Named turns come first, each shown by rows before and after it. Which turns, in which order, take the first row of each pair that follows to the second? Write the first one first, as in the answered first pair.
A (before -> after):
[  3.4 -21.0 -28.0 -29.5   5.6   6.9   6.9  11.9   1.5  -8.4 -11.9  27.1] -> [ -2.6 -11.6  -7.2 -32.4  11.8   9.8  24.9   5.9  13.1  -0.3 -16.8  26.6]
[-28.2  22.7  33.0   2.8  11.4  -7.4  15.7  -8.9  48.8  -0.3 -21.4   1.9] -> [ 46.6 -30.4  -7.2  12.4  -1.5   8.1  14.9  14.8 -20.8   6.3  12.4 -31.2]
[-19.7  -0.5  27.2 -19.9  24.7  -2.8   2.3  -6.2   7.5   8.4  -6.0  -8.6] -> [ 11.8 -26.6  -4.6 -10.4  12.9   1.1 -17.0  10.7 -23.6  -2.8   8.3 -18.4]
[ 26.7 -29.8 -46.2   1.9 -25.9   9.0 -35.1  -3.6  -8.5 -12.7  -8.2  19.0] -> [-15.8  10.2  23.9 -11.7   2.6   6.4   9.7 -32.9  39.9  13.4 -31.8  27.8]
E (before -> after):
[  4.7 -22.8 -16.6 -30.3 -11.2 -11.7 -24.6  35.3 -17.9 -45.0   5.7   8.9] -> [-15.8 -34.1 -20.1  -1.9  26.0  -1.1 -30.4   7.2  12.3 -30.8 -27.0 -30.8]
[  9.9  -6.8  20.9 -11.8  18.3  11.4  14.4   2.3   9.3  11.1 -14.7   2.3] -> [  9.4  -0.8  23.1 -14.6  10.8  10.1  15.1   0.7   6.1  12.1 -10.3   8.5]
[-20.4  21.1  43.8 -22.1 -13.9 -15.9   8.6   9.2  19.2   8.2  -4.2   5.3] -> [ -8.2  11.4  42.8 -26.1 -12.6 -21.5   0.8  27.4  12.9  -5.0  -0.6  -0.3]
Z (before -> after):
[ 23.2 -13.6   0.5  -2.4   1.8  -7.0 -11.9  19.7 -22.7  -9.5   8.7   5.0] -> [ 24.9 -20.7  -0.4 -10.1   7.4  -3.2  -3.7  22.8 -15.3  -5.3   7.0  12.9]
[ -7.6  -5.1  10.0  16.7  17.7   6.2   2.0 -28.6  13.3  11.6 -19.0 -30.4] -> [ -4.7   4.5   8.9  26.4   4.3   2.4  -4.4 -31.0  -2.0  10.1  -7.4 -40.6]
[-15.5  32.5   6.2  -2.8  -4.3   5.0   9.1 -28.9   7.0  24.1  12.2  10.9] -> [-15.5  28.6   6.7  -5.5   1.5   7.8  14.4 -26.8  15.6  24.9   8.3  13.9]
F (before -> after):
[ 32.4  19.5 -22.8 -35.5  -0.6   0.2  13.1 -10.6 -19.9  -6.8  10.6  11.3] -> [ 24.2  32.5  -6.8 -25.9  -5.8 -16.5  -3.9   0.6 -25.8 -21.9  16.1 -11.1]
[ 11.0 -48.4 -27.8 -25.0  19.0   8.2  -5.8  21.4  14.6 -20.1 -14.9 -10.5] -> [ 18.9 -43.4 -17.4 -37.8  12.9   5.4   3.5  30.7   5.8 -22.0  -4.6  -1.6]
[ -0.6  -0.7   6.9 -24.5   3.9 -10.7  -7.7  29.6   0.1 -24.9  -7.3  22.6] -> [ -8.2   1.8   8.6  -9.6   4.4 -16.3 -26.3  26.8   3.9 -32.0  -9.2   4.0]
G (before -> after):
[ -2.3  -3.0   5.8   8.6   1.1 -11.2  11.9  -6.7 -12.3  24.4  19.2 -10.2] -> [ -1.6  -4.6   7.0   6.8   3.1 -12.0  15.8  -2.4 -12.2  26.0  18.6  -8.3]
[-21.9  25.7  -9.0   4.2   3.2  42.0  10.1 -30.9   7.6  29.0   3.6  12.8] -> [  1.1  23.1  23.2 -33.0  -4.1  22.0  24.9  19.6  -9.7  13.1  21.8  24.9]
[-10.5 -37.5 -28.0   9.1 -26.6  -8.5  17.1  19.6 -22.4   8.5  -4.2  10.7] -> [-14.3 -35.7 -33.4  12.9 -25.9  -7.1  12.5  15.1 -19.7  10.3  -9.5   8.6]
[-25.2  29.4  15.9   5.1  13.1   5.5   7.3 -21.8  34.2  12.0 -16.3  18.5] -> [-11.9  26.9  33.7 -18.9   7.2 -10.7  12.6   9.5  24.0  -0.1  -5.7  29.6]
Now pairs of rows:
Between the rows of a pair lie two turns.
[ -3.1  12.3   6.8  34.1  -7.5  17.0   2.9  -6.3 -13.0  -8.2  11.8 -15.6] -> [ -9.5  21.5   7.0  26.7 -17.3  12.4  -1.1   0.8 -13.0 -16.1  15.9  -0.3]	A then E
[-27.1  31.8  -8.1  21.6  -6.5   0.8 -12.5 -29.9  -6.8  -0.3  -0.1 -15.4] -> [  6.4  23.2 -10.4  -1.2 -26.7  -2.0  -5.0   0.8 -40.9  -6.6  26.4   1.8]	Z then E
[  1.0  -8.1  20.8 -14.1 -10.6   7.8   5.2  16.6   0.6   7.5  -3.7 -22.9] -> [-15.1   0.4  24.7 -17.8 -11.2   4.5   4.3  14.8  11.9   3.8 -13.2 -15.8]	A then A
[ 25.8  -4.0  15.7 -25.5 -19.9 -32.8 -10.7  36.3 -29.2 -16.5  14.9  17.9] -> [ 16.3 -46.5 -14.5   4.4  33.9 -11.8 -21.6  10.1   6.5  -5.6 -32.9 -19.4]	E then F
[ 23.2  19.7 -19.3   2.5 -38.5  26.7  15.0 -20.3 -32.0  13.4  26.5   7.8] -> [-16.1  48.7  -7.2   2.4 -40.5   9.0  -4.6 -22.3  -4.1  -7.5  13.6  25.3]	A then F
[ 21.0  -7.2   8.2 -48.3  11.9 -14.3  22.2  43.4   2.5  -9.1  13.3  25.4] -> [-16.7  -0.6  18.8   2.6  35.6 -24.5 -14.1  12.0  32.4 -13.5 -10.0 -46.9]	F then E
